[[-15   3   2  16  21  -3  22  15  20   2 -40   2   3  15  25 -12]
 [-13  26  -6 -18  21  17 -25 -25  -7 -16 -20 -12 -12  24  -6 -26]
 [ -5  -3  15  22  -1 -14  12  24  11   7  -6  24  16  -2  15  -3]
 [ 28   4   3  -1  -7 -17  19  -2  20   6  11  -1  13  19  12  33]]
=>
[[-15 -13  -5  28]
 [  3  26  -3   4]
 [  2  -6  15   3]
 [ 16 -18  22  -1]
 [ 21  21  -1  -7]
 [ -3  17 -14 -17]
 [ 22 -25  12  19]
 [ 15 -25  24  -2]
 [ 20  -7  11  20]
 [  2 -16   7   6]
 [-40 -20  -6  11]
 [  2 -12  24  -1]
 [  3 -12  16  13]
 [ 15  24  -2  19]
 [ 25  -6  15  12]
 [-12 -26  -3  33]]

[[ 12  30  34  -4]
 [ 33  13  13  36]
 [ 27 -10 -34  20]
 [ 17 -10  25 -30]
 [-15  24  10 -15]
 [-28   4 -15  37]
 [ 22 -18  -7 -19]
 [-33 -19  12 -21]]
=>
[[ 12  33  27  17 -15 -28  22 -33]
 [ 30  13 -10 -10  24   4 -18 -19]
 [ 34  13 -34  25  10 -15  -7  12]
 [ -4  36  20 -30 -15  37 -19 -21]]

[[  8 -40  -1 -12   7  18   0 -20  17]
 [ 33 -18 -10 -22  -2  -2 -15   0 -17]]
=>
[[  8  33]
 [-40 -18]
 [ -1 -10]
 [-12 -22]
 [  7  -2]
 [ 18  -2]
 [  0 -15]
 [-20   0]
 [ 17 -17]]

[[  3   3  -4 -16 -10 -37]
 [  3 -12 -10  -9  -1 -12]
 [ -7  -5  -1  -8  -9 -15]
 [-13 -17 -13  -3  -7 -20]
 [ -6   0   4 -14  -6 -26]
 [  4  -8  -4 -15   4 -20]
 [-14 -15 -15  -4 -10 -19]
 [-13 -21  12 -17  -8 -22]
 [  3  -8  -6 -13  -8 -21]]
=>
[[  3   3  -7 -13  -6   4 -14 -13   3]
 [  3 -12  -5 -17   0  -8 -15 -21  -8]
 [ -4 -10  -1 -13   4  -4 -15  12  -6]
 [-16  -9  -8  -3 -14 -15  -4 -17 -13]
 [-10  -1  -9  -7  -6   4 -10  -8  -8]
 [-37 -12 -15 -20 -26 -20 -19 -22 -21]]

[[-10  23 -26 -33 -26  38]
 [-24  11  13 -41  -7  13]
 [ -1  -6 -42  -6 -16  -6]
 [-17  26  10 -11  10   0]
 [  0  -2  -6  -5 -30   9]
 [ 10 -18 -23  36  26 -17]
 [-17   6   2 -22 -17 -12]]
=>
[[-10 -24  -1 -17   0  10 -17]
 [ 23  11  -6  26  -2 -18   6]
 [-26  13 -42  10  -6 -23   2]
 [-33 -41  -6 -11  -5  36 -22]
 [-26  -7 -16  10 -30  26 -17]
 [ 38  13  -6   0   9 -17 -12]]

[[-10   3  12]
 [ -3 -18 -28]
 [ -6 -19  20]
 [ -5   7  10]
 [-21  -7   4]
 [ 30 -36 -23]
 [-14 -15   9]
 [-38  16 -20]
 [ 40  -4 -12]]
=>
[[-10  -3  -6  -5 -21  30 -14 -38  40]
 [  3 -18 -19   7  -7 -36 -15  16  -4]
 [ 12 -28  20  10   4 -23   9 -20 -12]]
